Each path is a new rotation, seen through one point. The rows after it are directions, each followed by how far the rotation turns it, in degrees per step (0 if it stays put).
Each turn is a multiple of 5 degrees from 10 to 175, or 0.
Each row of a path follows its step; steps can be skipped.
Rotation 1:
step 0: [  8 -35   3  16  10  20 -13 -20   3 -38 -14   1 -26 -10   1   0 -62 -24
  19 -56  -8   7  17  22  16 -40  43   5  -6 -14  23  -2  21]
step 1: [-18  -9  20  25  -2 -16 -17  47  24  22   7 -33   1   0 -37 -54  16   6
  13  -5 -49  35  24  32  21  -6  24 -12   7   1   1  30 -14]
step 2: [  7 -18 -19  -1 -26  20  38 -29  19 -24 -46  14 -24  33 -13 -18 -23  27
 -39 -28 -28  29  19   4  26  -2  12   5 -34  -7 -14  17  32]
step 3: [-14 -34  38  -4  -8  -1  50   3  18  -4  15 -37 -23  15  18 -34   9 -29
  35  -8 -34  31  11 -14 -15  -1  19  26  25  14 -37   4 -34]
step 5: [-22 -23  27 -10 -33 -19  27  22  33  26  -3   4  -5 -24  -9  -5 -50 -17
  22 -42  -6  13  -7 -39  18  11 -32 -21  13  30 -20  37 -18]
step 7: [  2 -53  -8  13 -31  -7  -3 -15  24  -9  -4 -16  18   3  55   4 -30  25
   2 -24  17   5 -38 -23  -6 -18  21 -34   5  14  -7  27 -53]
step 9: [-14 -12  -1 -19 -11 -20  -4   4 -38 -21 -29 -10  -8  23  31  62 -27  -1
 -18 -59  -8  -5 -15 -29 -26 -11   2 -24 -29  37  -7  -1   1]
step 10: [  8 -18  11  14  -1  25   1  43 -30  47  20   6  25 -18  22  11  21   2
  29 -15 -21  25  -6  21 -68  17  17 -18  31  22  13  13  12]
step 12: [-30  14   7 -15  15   9 -12 -11  10  10  -1  13 -28 -24  -6  23 -22  16
  33 -12  -7  63 -31  29 -30  14  25  26  39  48  10  -2 -10]
step 16: [ 11  12 -25  24   8  -5  -3 -32  22 -42  13 -28 -54 -15   7 -12 -14 -13
   4 -35 -14  22 -19  14  -5 -19   3 -67  28  18 -22 -12  20]
Speeds:
[-12  -7 -11   4  -6  10   8   7   9   9  -6  -7   3   0  12   0  -1 -17
   7  -6  -6   7  -2  -1   7   9  14   4 -24   8   6  10  -1] : 10
[  2   2  -3  -5   2  -8   1 -13 -12   3  -1  -7  -4  -7 -18  -3  11 -15
 -11 -12   3   8  -7  11   7   1  20   7  11  -7   4  11   7] : 25
[ 10  20 -16  -6  -3  -9   4  13  -1 -10  17  -5   3  10   7   9   4   7
 -12   1 -12   3   2  -4  17  -6   7  -2  -5  -5   4  -4   8] : 155
[  6 -14  -6   2  11   8  -6  10  -1  -9   3  -1  -4   1   6  13   8 -14
   7   3  -5   3  -3  13  -5  -4   7 -17   5 -20  -8  -4 -17] : 115
[ -4   2  -3  -2  -5   3  -4   1   1 -16   3  -9 -13   4 -10  -7  -3  -3
  15  15  -3  -7 -14  21  -5  -1  -5  -3  -8   5  14  -3  17] : 20
[ -3   6  13  -5 -15   8   0  11  -9  -4  14   7  10   2   7 -12  -9 -10
   0  -2  -5   3  -1  11   5  16  -1   9  19   1   7  -4 -12] : 155
Rotation 2:
step 0: [ 14 -25  -2 -17  23   0 -22 -28 -34   6  -4   0  32 -52  41  -3 -48  13
 -26  -1  24  23 -32 -48  10  20 -17 -11  -4   9 -13  -1 -28]
step 2: [ 10  23 -39  17  22  36 -24   1  13  13  12  24 -33 -15  19  11 -32  21
 -11  64  38  14  12   1  12   2 -33  16 -20 -18 -14 -37  -1]
step 4: [ 25  19  10 -35  42  -6 -27  21  19  24 -35   0  -7 -14  15  11 -35 -24
 -25  26 -15  12  69 -13 -38  12  -2 -23   7  11   8  -3 -18]
step 5: [-32 -16 -20  28   8 -14 -22  38 -11  27  22 -11  -9 -42 -37  14  -4 -28
 -20  14  36   3  65  20  -5 -26  18  17  22  13 -17   4   1]
step 6: [  8  11 -14 -45   9 -12 -63  43  -6  -6   1  -6  -7 -32 -18  17  -6  -2
   1 -10  -1  41  16   9  26  17  11   3  -8 -54 -12   1  50]
step 7: [-27 -25  -3 -14  -8 -11 -22  41  23   2  13 -24  37 -17   5  43 -27 -43
  56  11  -4   8   6  28   4  24   8 -22   7 -11  38   9 -27]
step 8: [ -8   3  -5 -29  32 -19 -54  -9 -23 -10  29  26  -5   7   4  31 -28  -6
  15 -22  16 -35  32  21  21  41   1  33 -10  41  21  27   2]
step 9: [-33 -15 -10   3   2 -32  19  28  17 -21   5  16 -17 -33 -12  42  -5  -8
 -14 -36  39 -15  -5  -8  49  19 -18 -36  -5  23  33 -19  38]
step 13: [  5  -7  -5  25  -9  -8  21   8  14 -16   1  13  63 -13  20  -9 -46  -8
  -5  25  16  25   8 -19   2 -24 -38   2  39  19   0   7  65]
step 16: [ 36 -16  11  -9  -2  21  -8 -40   6  26   8  12  18 -14 -10  13 -44 -33
 -48 -38  24 -13  15  -4 -24 -12 -18 -28  35 -15  18  43 -17]
Speeds:
[ -2  -8  -4  13 -11   6  12   3  -7   8  11 -14   0   8 -26   5   4  -7
  -1  -8   6  -1  -1   9   0  -6   3 -10   7   1  12  13  -9] : 170
[ -7   3   9  -9  -7  -1  -2   1  -4   1   6   1  10 -10  10  10   5  -8
   0 -10  13 -18  -7   8  -8  15  11   4   8 -21  -6  11   2] : 40
[ 16 -13   5  -2  -4   4 -11  11   3 -10   2  -1  -1  -5   5 -10  -5  -7
   3  -3  -1   4 -18  -6 -16  -1   1 -26   5   5   3   5  11] : 115
[-21 -15   0   5  15   7  -2  -6  -6  -3   2 -12  -6  -6  -4  -9 -10   0
   3   4  -6   3 -12   3 -11   5  -2  20   7   8  -7  10   8] : 145
[ -1  -5  -4   0   2 -24  -5  12   5  -7   2  -9 -11   9   2   3   4  -7
  16  -8   0 -10  -1 -18   6  -2   6  14  -3  -1  17   5   6] : 25
[  6  11   7  13  16  -2  20  11 -17   7  -7   1 -15  -2   3  -2   0   6
  13   6   4 -10   5  -2 -11   5 -10  -9   0  -7  -1   3   7] : 45
[  4 -16   0  -5  18  -5   3 -12   2   6  -1  19   6  10 -10  13  -4   2
  13   6  -8   0  -3  -9  -4   6  17  -8   5  -3  -5   4 -12] : 90
Rotation 3:
step 1: [-25 -17  -8  21 -41  51  -2 -16 -27  -6  -7 -25 -48  24   3  15 -22 -23
   1  -4 -26   2  29 -36  10 -24  -2 -18 -20 -47 -27  -1 -39]
step 2: [-31   9 -18 -32 -19  16  17 -25 -26  10 -25 -33 -52  17   0  25 -52  -6
   7 -39 -14 -16  27  -9 -29  -3  20 -36  -4 -22 -28  26  -6]
step 3: [-34   4 -14 -65  -5 -10  50  -3 -25  15 -34  14  -3   9 -23  -5 -22 -13
   7 -23   3   0  26  11 -18  11  54 -28 -13  23 -23  36 -24]
step 6: [-46 -29 -38   1   4 -17  -9 -15  -3 -15  24  15  11 -22  15 -25 -41  -5
 -19 -57 -13 -24 -24  -1  52 -44 -11 -29 -21  -3   8 -10  -1]
step 7: [-10  -4 -35 -24 -19 -18  27 -20 -17 -52  47   4   5  28 -12  -6 -43  -4
  11 -21  10 -35  -7 -18  64 -16 -21  -9 -20   9 -11 -18 -16]
step 9: [  5 -18  20  14  22 -20  39   3  20   0 -21 -14  -6   0 -82  -6  -1  -5
  -8 -43 -55  -3   3 -38   5  14  -8 -11  11   1 -48   5  -8]
step 12: [-29 -21  -8 -42 -14  17 -21 -50 -27   6  -5 -18  23   4 -17  10  25 -28
  15 -21 -17 -35  29 -44  -5 -15   6 -39 -12 -26  48  25 -10]
step 13: [-33 -10  13 -27  -5  -4   9 -12 -68 -17  23 -15  13 -20 -18  16  28  -7
  -8 -30 -13 -37  32  -4   3  21  41 -35 -32 -39   5  -6 -25]
step 14: [-17  14   1   6  12  17  54   1 -35 -31  23 -14  -5 -19  -8 -14  -7 -37
  -8 -18 -25 -19  27  59   5  39  22 -22 -42 -34 -13   8 -13]
step 16: [-30 -12 -24 -39 -18   9   5   8   7 -20 -29  -6  28  -7   0 -51  -7 -14
 -46  12 -20 -18 -13 -20  15 -14 -20 -41 -26  20 -50   3  44]
Speeds:
[ 12  -8 -14   4   8  10  -4  -1   8   4  -1   4  -7 -10 -10   2   1   6
  -2  -8  -9  -6  10  -2  -1  -7  17 -11  -1  25  12  -2   5] : 115
[  2  -1   0   8   1  -2 -17   8 -11 -11   0  -3   3   9  15  17   6   4
  12 -14  -4  -8  16   4  17  -8  -8  -2  -6   0   3   6  -7] : 60
[-15 -12  -2   6   2  -6   0  15   6   5  -2   7  25  -4 -12   5  -7  12
   0   6   9  -5   1  -6  -3  -6   2 -14   7  -5  -1  13 -11] : 115
[-14   9   8  -2 -10   4  -4  10   2   0 -12   2 -16   5  -6   1  10  -9
  12   0   0  -7   4   3 -20   0   3 -13   1  -5  15 -11 -14] : 35
[ -6  -7   3  -7  -7  -1   2   2   7  14  -4  13 -20   0  18   0 -14   4
  -1  -3  13  13   9   1   9  -8   5  -2   3   8 -15  -1 -11] : 20
[  4 -12   7   2   0   0  -6 -12  -3  -2  28  -9  -2  -7   7 -11  -5   1
  -6   5   1 -10   1   4   2  -2   4  -4   9  -6  12  -8 -22] : 55
